In the rows, 128 means zero.
Rotation paths and how fast each direction turns (degrees each step)
Each turn is a multiple of 5 degrees from 10 to 175, or 0.
Each row of a path follows its step; steps can be skipped.

step 1: [131 129 133 121 122 134 150 120 144 139 133 129 133 132 128 141 145 128
 120 131 128 132 131 122 131 138 134 127 139 127 125 132 130 110 135 110
 127 122 135 126 135 121 126 130 133 130 136 133 124 119]
step 4: [128 118 114 135 131 129 142 122 118 125 126 135 125 121 131 131 123 128
 114 126 127 124 137 121 135 111 135 122 133 139 134 123 130 137 126 134
 133 140 115 117 118 128 116 126 128 136 117 137 118 121]
step 7: [110 128 143 129 124 140 123 133 128 130 115 125 136 137 129 128 131 129
 127 133 136 135 120 128 123 119 135 145 107 126 140 123 135 130 123 124
 123 115 126 127 129 130 116 124 122 131 113 122 133 131]
step 8: [131 133 119 128 125 121 151 133 117 131 128 116 126 143 132 111 125 134
 115 133 118 142 132 126 122 134 136 123 129 126 126 131 132 139 141 127
 132 126 118 119 131 127 127 125 125 138 128 128 138 138]
step 9: [133 136 124 117 130 124 138 114 126 131 126 135 122 130 130 140 134 130
 127 124 141 130 128 110 124 126 133 136 137 136 135 129 137 124 130 121
 118 133 135 114 141 123 128 114 125 122 120 134 109 134]
step 12: [125 122 135 139 125 132 139 118 119 121 122 120 131 126 129 129 130 126
 109 127 112 124 134 119 123 124 146 127 123 128 132 128 131 120 124 131
 139 128 134 135 129 121 111 147 125 135 117 121 129 121]
step 13: [119 125 135 128 129 126 136 121 127 130 127 142 125 134 122 128 141 122
 131 120 124 131 139 126 114 147 117 116 143 135 132 127 133 138 143 117
 130 119 129 114 126 123 119 127 135 132 128 134 135 126]
step 16: [126 128 113 136 122 117 143 130 122 127 129 118 117 127 134 120 135 131
 138 139 116 124 135 129 122 114 129 139 113 132 134 125 135 124 132 135
 131 141 127 119 117 126 122 130 127 130 123 138 130 146]
step 17: [123 132 132 133 135 111 128 124 123 114 125 129 137 119 119 132 124 122
 110 131 130 121 129 110 129 133 132 131 133 131 136 123 114 128 132 121
 139 131 133 113 144 119 121 122 132 125 131 135 121 136]
step 18: [131 136 137 132 118 130 118 113 137 125 127 132 135 142 128 125 138 115
 136 151 138 122 130 122 124 131 125 129 125 127 113 137 129 138 130 124
 121 127 137 112 118 123 129 132 129 123 124 127 138 126]
Directions:
[126 129 125 130 129 126 128 132 126 129 127 126 126 131 129 125 126 129
 130 125 128 129 130 128 128 130 125 127 126 129 127 128 125 129 129 130
 127 129 129 130 132 123 129 129 133 130 132 126 125 134]
130
[130 127 129 130 127 130 126 126 127 127 127 130 130 125 125 124 124 129
 128 129 126 133 125 129 126 131 129 128 125 131 130 131 125 130 124 125
 126 129 128 127 129 126 127 130 132 125 122 126 127 125]
140
[130 128 128 131 128 125 129 128 130 130 125 126 125 127 130 129 128 125
 125 129 126 131 130 131 132 129 130 129 131 125 129 124 127 130 130 127
 128 126 126 128 128 126 129 125 132 122 131 125 131 124]
155
[131 130 128 130 130 126 133 130 125 126 130 130 125 125 128 131 131 128
 129 128 127 126 124 124 125 134 128 130 130 130 131 129 127 127 128 127
 127 128 126 127 127 123 129 129 128 129 129 130 128 125]
90
[126 129 129 129 126 129 124 126 125 127 136 128 129 129 128 125 126 127
 131 130 128 124 126 128 130 129 129 131 131 127 127 128 132 128 129 128
 126 126 129 131 131 127 126 123 134 129 128 130 128 125]
90

step 1: [139 129 133 124 124 140 128 141 126 134 133 134 120 128 125 119 112 132
 144 112 117 135 121 129 131 116 134 141 133 131 122 130 142 125 119 116
 130 126 137 138 127 139 129 128 130 140 128 117 110 139]
step 3: [119 120 126 140 131 134 129 138 108 114 129 136 119 133 120 118 121 109
 121 140 131 129 140 112 126 138 127 133 120 136 123 122 136 117 131 142
 122 129 124 124 124 125 124 118 131 129 126 117 130 119]
step 4: [122 122 119 114 130 126 129 135 115 120 138 125 122 136 151 130 111 120
 122 141 122 127 143 123 112 122 117 131 139 125 128 131 117 141 124 139
 129 122 126 132 125 130 132 128 132 143 135 128 126 128]
step 8: [121 118 134 136 139 117 118 127 121 124 122 124 125 139 118 124 137 135
 116 131 134 123 115 122 133 144 147 119 127 131 119 126 115 125 130 129
 121 123 125 120 136 142 133 122 123 112 113 136 130 118]
step 10: [132 139 119 132 133 115 133 124 121 131 123 136 140 118 139 141 123 144
 124 110 136 132 133 140 137 127 122 127 125 124 133 137 116 134 127 131
 120 126 135 136 123 127 119 143 135 124 138 141 144 118]
step 11: [136 140 135 126 128 132 119 107 127 127 139 134 135 120 122 128 136 139
 136 127 121 134 128 134 134 138 126 108 123 119 143 130 146 129 135 134
 125 125 128 114 130 127 128 144 131 113 137 125 131 122]
step 13: [136 136 140 124 131 120 137 133 134 138 128 132 117 130 118 129 112 133
 121 129 139 138 109 145 135 121 133 123 127 137 112 127 133 135 126 127
 130 147 138 123 122 136 139 121 131 124 116 135 121 130]
step 16: [130 130 129 110 132 134 136 125 124 115 142 126 137 121 133 132 113 139
 125 126 128 138 135 118 111 129 143 130 119 110 127 135 137 116 124 142
 128 133 132 125 132 125 132 134 142 137 126 120 117 126]
step 17: [118 129 129 122 136 140 153 128 126 123 140 121 125 131 125 126 136 125
 145 131 124 112 134 118 124 123 130 130 134 121 132 139 137 119 129 133
 134 127 104 127 126 117 125 122 130 126 127 122 126 147]
step 19: [116 128 127 117 117 111 104 130 129 131 127 121 129 135 136 129 137 111
 128 128 129 129 116 119 121 128 144 134 142 135 119 119 130 134 131 138
 127 141 127 125 122 123 118 133 131 141 131 128 119 133]
Directions:
[125 127 128 127 128 131 125 128 129 125 126 133 123 125 125 130 127 127
 133 127 128 128 127 132 132 125 128 125 128 129 127 126 130 133 126 132
 126 126 129 129 129 131 127 128 130 129 131 127 129 125]
35
[127 128 122 129 126 123 129 128 128 127 126 132 125 131 128 130 128 129
 124 132 129 126 131 130 128 130 127 131 127 129 127 126 128 129 131 126
 125 127 128 127 129 128 128 133 132 129 123 125 125 126]
65
[130 129 130 130 125 122 127 126 129 125 130 130 130 128 131 125 127 129
 128 130 130 124 124 131 130 129 128 126 125 125 129 128 128 129 125 125
 128 125 126 127 131 128 124 125 125 129 130 131 128 124]
25
[132 128 126 125 126 127 123 127 126 125 132 129 131 127 127 134 132 129
 130 126 127 128 130 127 129 126 124 130 123 126 130 130 126 127 126 127
 127 128 130 132 129 130 129 128 131 127 128 128 127 131]
70
[125 134 127 125 130 127 129 131 131 129 132 129 130 126 129 128 130 126
 129 129 125 132 125 132 127 129 127 128 128 127 130 131 129 131 132 128
 131 124 125 127 127 128 127 126 129 127 125 124 128 129]
60

step 1: [131 121 133 123 118 122 128 132 134 143 147 125 131 130 126 135 131 138
 126 124 132 134 126 124 138 126 133 110 117 127 124 128 135 127 133 126
 124 103 131 121 119 131 129 108 131 129 111 123 122 131]
step 2: [137 124 121 119 133 132 134 138 130 134 123 128 128 124 129 143 122 141
 122 120 132 121 128 132 124 128 117 141 138 119 129 144 120 127 142 130
 128 132 123 117 132 133 133 120 131 141 104 120 126 143]
step 4: [142 129 136 124 129 129 126 124 140 122 135 133 131 128 135 152 121 134
 118 116 130 126 121 119 121 127 118 125 117 136 136 135 137 128 131 134
 134 130 141 120 125 128 111 106 131 129 120 127 134 125]
step 6: [127 143 131 124 139 133 120 124 133 140 143 130 133 138 141 125 137 141
 129 119 136 143 122 117 124 127 125 128 115 128 139 116 138 123 131 131
 124 131 130 125 130 115 131 126 130 132 108 141 123 128]
step 7: [131 119 139 125 145 138 122 139 133 134 120 137 117 127 127 134 128 120
 110 121 127 120 127 131 125 118 111 118 123 127 129 126 152 126 132 124
 130 133 118 115 135 128 133 114 127 134 121 122 127 126]
step 10: [133 125 142 136 132 134 137 127 127 127 107 125 129 135 125 135 129 138
 115 122 131 136 131 147 127 135 117 115 123 122 119 132 143 119 143 118
 135 131 140 120 121 129 130 138 123 127 121 133 130 131]
step 11: [126 152 126 120 129 132 122 133 124 133 125 122 125 139 123 128 117 128
 113 128 137 135 123 128 131 140 125 133 127 125 109 109 130 132 125 129
 126 133 130 128 137 136 137 132 144 124 116 147 132 131]
step 14: [133 138 119 127 126 132 130 136 144 135 140 115 125 128 126 118 134 133
 130 120 135 115 134 139 127 140 135 127 135 121 115 109 133 119 136 126
 128 121 138 130 133 123 121 125 145 135 127 138 125 113]
step 15: [121 134 120 131 129 124 131 125 147 135 126 147 124 126 130 140 140 139
 108 130 131 131 137 137 132 134 131 126 121 122 131 129 129 128 138 130
 148 115 125 113 121 134 129 133 136 138 130 128 138 125]
step 18: [121 119 131 118 120 137 146 127 136 138 114 132 134 127 135 134 128 132
 116 114 151 122 127 132 131 124 123 124 129 125 140 133 114 136 137 119
 134 133 115 123 130 124 120 125 134 133 130 130 137 116]
Directions:
[127 130 133 129 129 127 125 131 127 129 127 129 130 128 125 126 129 130
 129 130 129 134 126 126 131 127 128 131 125 131 127 128 129 130 132 125
 131 125 126 129 127 128 130 128 132 130 129 129 125 135]
70
[125 125 130 129 126 131 129 125 126 127 126 128 129 127 130 128 129 127
 124 129 130 128 126 129 128 127 128 126 124 128 125 127 128 123 128 125
 123 129 119 131 127 129 128 129 126 126 128 130 126 128]
35
[125 125 129 126 133 128 133 129 132 128 128 132 130 130 131 125 125 129
 131 126 128 124 126 124 127 127 125 129 128 133 129 128 132 131 128 130
 126 129 128 126 126 129 130 130 126 125 129 131 127 128]
25
[126 126 131 129 128 127 128 131 133 125 128 122 126 125 124 129 128 126
 127 127 130 125 129 126 127 128 127 125 127 129 124 126 129 130 124 126
 128 127 130 130 126 130 126 123 128 127 127 131 133 130]
110
[132 128 129 127 133 126 128 129 126 131 127 131 128 128 127 125 129 134
 122 130 129 123 130 127 127 129 130 128 127 125 127 126 126 127 123 127
 130 127 127 129 129 125 129 131 125 130 125 128 130 131]
85

step 0: [133 135 109 127 122 137 125 116 134 127 139 123 135 121 129 122 134 128
 126 112 137 122 134 123 125 140 132 123 128 131 121 134 123 122 113 110
 136 132 119 141 139 146 129 124 127 124 127 138 129 106]
step 2: [124 128 129 121 142 136 123 143 131 123 120 131 133 132 140 134 127 125
 123 134 116 135 125 140 118 114 143 119 130 137 121 127 133 113 113 122
 128 130 144 125 110 132 130 139 123 121 127 135 110 121]
step 7: [133 127 136 135 131 142 122 117 113 130 122 124 112 122 118 134 119 121
 138 119 141 118 124 129 132 131 118 125 132 109 143 129 141 120 136 120
 128 127 128 119 139 126 136 137 122 118 115 131 125 111]
step 11: [129 122 141 121 135 135 118 124 125 126 113 104 137 130 130 132 117 147
 145 124 129 135 134 129 128 130 119 134 133 124 135 128 130 130 118 132
 123 114 141 118 131 139 121 125 128 120 119 116 127 143]
step 12: [124 114 116 126 126 121 121 135 135 134 143 139 121 138 136 138 138 120
 133 120 135 133 131 151 127 128 127 118 131 143 127 119 116 126 123 121
 129 135 143 127 113 113 120 136 130 126 119 124 138 125]
step 13: [126 137 126 135 135 140 119 131 130 122 137 135 133 128 115 120 126 130
 122 122 119 133 126 110 140 126 113 126 135 109 134 131 115 129 120 132
 128 127 133 145 139 124 132 142 122 129 149 129 144 129]
step 14: [124 126 138 130 124 114 130 127 122 141 115 130 126 119 117 134 122 135
 150 143 119 123 129 130 142 138 133 146 122 122 131 115 127 122 122 137
 123 130 127 110 113 130 121 134 138 131 134 131 126 119]
step 15: [131 135 129 124 124 127 114 116 128 118 132 128 123 137 142 141 120 125
 134 128 130 125 115 138 119 128 118 115 141 130 126 115 127 130 140 129
 137 114 137 131 120 120 130 128 129 126 136 136 117 155]
step 17: [130 118 140 140 121 132 121 112 128 125 134 130 134 134 116 111 124 124
 133 133 131 133 122 130 127 122 141 140 131 107 155 134 137 125 140 131
 124 127 123 121 122 118 123 130 127 140 132 121 134 128]
step 19: [125 131 123 123 131 115 129 126 132 128 126 130 118 116 123 114 125 129
 123 124 153 139 110 132 128 122 115 129 146 127 113 128 115 135 142 129
 136 131 136 126 134 139 133 129 139 136 121 121 138 137]
Directions:
[132 130 132 128 130 134 127 126 130 130 132 126 129 126 128 128 129 126
 129 125 128 127 126 128 128 122 127 128 129 123 128 128 124 131 130 129
 129 127 129 126 128 133 128 128 128 131 129 125 124 130]
175
[127 128 130 129 134 127 126 127 128 130 127 125 128 128 125 133 129 130
 129 123 128 129 126 123 129 128 129 128 126 129 128 130 130 130 123 124
 128 131 126 126 128 130 127 130 125 125 128 134 126 129]
160
[127 131 122 131 130 127 133 126 130 128 127 128 125 126 130 128 127 129
 130 126 122 130 129 127 128 128 127 131 129 126 129 128 129 132 123 129
 128 128 129 127 129 131 130 124 129 127 127 126 131 131]
140
[127 127 130 125 131 127 127 133 127 130 121 127 129 127 123 126 129 126
 130 125 128 125 127 128 125 126 126 128 128 128 128 129 124 129 127 132
 127 128 126 129 124 127 130 123 128 129 126 128 131 128]
145
[128 124 128 128 127 128 130 126 129 133 128 129 126 123 127 128 124 128
 127 129 125 128 128 126 125 127 129 123 134 126 128 126 130 128 131 128
 127 128 121 127 127 125 127 129 128 125 129 130 127 131]
35
[128 127 130 130 128 127 125 131 127 125 130 135 129 126 129 127 126 128
 129 126 129 129 126 129 127 122 129 127 128 133 128 126 126 133 127 128
 129 129 127 127 133 130 130 127 130 123 129 131 131 127]
110
[131 130 126 132 126 131 125 125 129 131 126 127 126 131 124 131 125 125
 130 131 126 124 127 130 127 130 128 130 126 131 128 126 130 129 129 131
 132 128 127 130 130 129 131 127 128 129 130 133 128 127]
45

step 1: [121 128 127 123 131 115 126 130 115 128 125 127 140 116 133 132 123 134
 132 114 108 122 132 125 123 139 126 138 136 135 132 139 117 127 137 130
 122 142 116 131 126 143 123 121 132 122 130 143 121 134]
step 2: [130 129 127 139 116 135 135 119 113 124 131 111 129 120 131 127 123 144
 139 134 119 138 143 139 132 125 124 138 134 134 121 134 124 136 141 130
 123 127 124 127 115 129 132 142 128 138 129 121 126 119]
step 3: [120 120 129 133 141 124 136 133 129 135 136 131 127 126 119 132 121 135
 135 118 123 129 129 148 137 130 133 140 128 129 133 133 133 131 124 123
 108 135 131 122 113 136 117 117 116 115 133 124 119 115]
step 4: [130 121 124 125 126 126 130 154 121 120 118 131 119 124 141 116 119 134
 130 131 128 123 145 122 135 126 130 139 139 126 130 125 136 135 129 128
 121 124 124 115 111 134 127 129 135 138 141 135 128 127]
step 5: [122 132 122 127 120 136 142 128 128 123 126 132 127 108 128 129 121 123
 120 127 110 130 129 148 130 133 122 119 122 117 133 131 126 108 137 125
 123 133 125 122 114 136 125 120 135 130 144 129 125 128]
step 8: [146 117 123 136 127 117 128 130 132 123 134 112 130 121 136 131 113 132
 126 121 122 138 136 127 144 124 128 126 121 125 145 135 124 136 134 127
 109 141 129 125 115 127 120 129 123 136 128 132 129 138]
step 13: [124 132 128 131 124 124 126 122 129 109 138 123 128 125 133 119 136 143
 136 125 122 135 132 132 130 117 122 140 126 139 126 139 109 145 142 128
 122 127 122 124 116 143 126 126 128 135 136 131 138 123]
step 15: [125 116 133 125 125 136 127 146 122 127 128 143 124 129 135 123 123 138
 125 137 130 122 135 124 133 128 130 134 125 125 135 128 124 139 133 117
 115 132 113 137 105 141 121 113 129 135 126 127 119 129]
step 17: [115 120 134 136 125 124 123 126 103 129 126 127 126 117 134 121 121 128
 131 121 125 145 125 135 134 132 129 131 126 122 125 134 116 127 144 130
 123 145 117 120 122 126 119 115 142 121 123 126 129 127]
step 19: [143 119 132 127 126 125 120 128 130 119 128 120 133 120 135 126 118 134
 133 116 116 124 128 129 136 126 116 143 125 129 127 140 140 124 138 113
 111 136 132 118 117 132 114 119 125 128 130 119 123 124]
Directions:
[128 127 131 125 127 129 130 128 125 130 129 128 124 127 129 124 130 124
 122 127 127 127 125 130 121 131 127 124 131 127 128 127 129 128 129 134
 130 128 126 127 126 127 127 126 131 128 129 129 129 129]
65
[124 130 130 127 128 124 130 125 125 131 130 123 129 127 127 128 126 128
 127 127 127 132 129 129 129 127 125 133 130 125 131 125 127 130 129 130
 130 128 125 133 133 127 128 129 127 129 124 128 130 126]
70
[126 131 131 126 128 124 129 129 129 129 128 129 132 125 124 128 129 125
 126 126 126 124 132 126 128 126 130 127 125 127 127 131 127 125 127 132
 123 130 130 130 128 125 126 129 130 127 127 122 128 125]
160
[128 131 127 130 130 125 121 128 125 128 124 126 127 130 124 130 130 128
 129 128 129 130 125 126 128 131 127 131 127 125 128 131 134 126 129 132
 123 127 129 128 128 128 128 125 127 127 130 131 128 129]
135
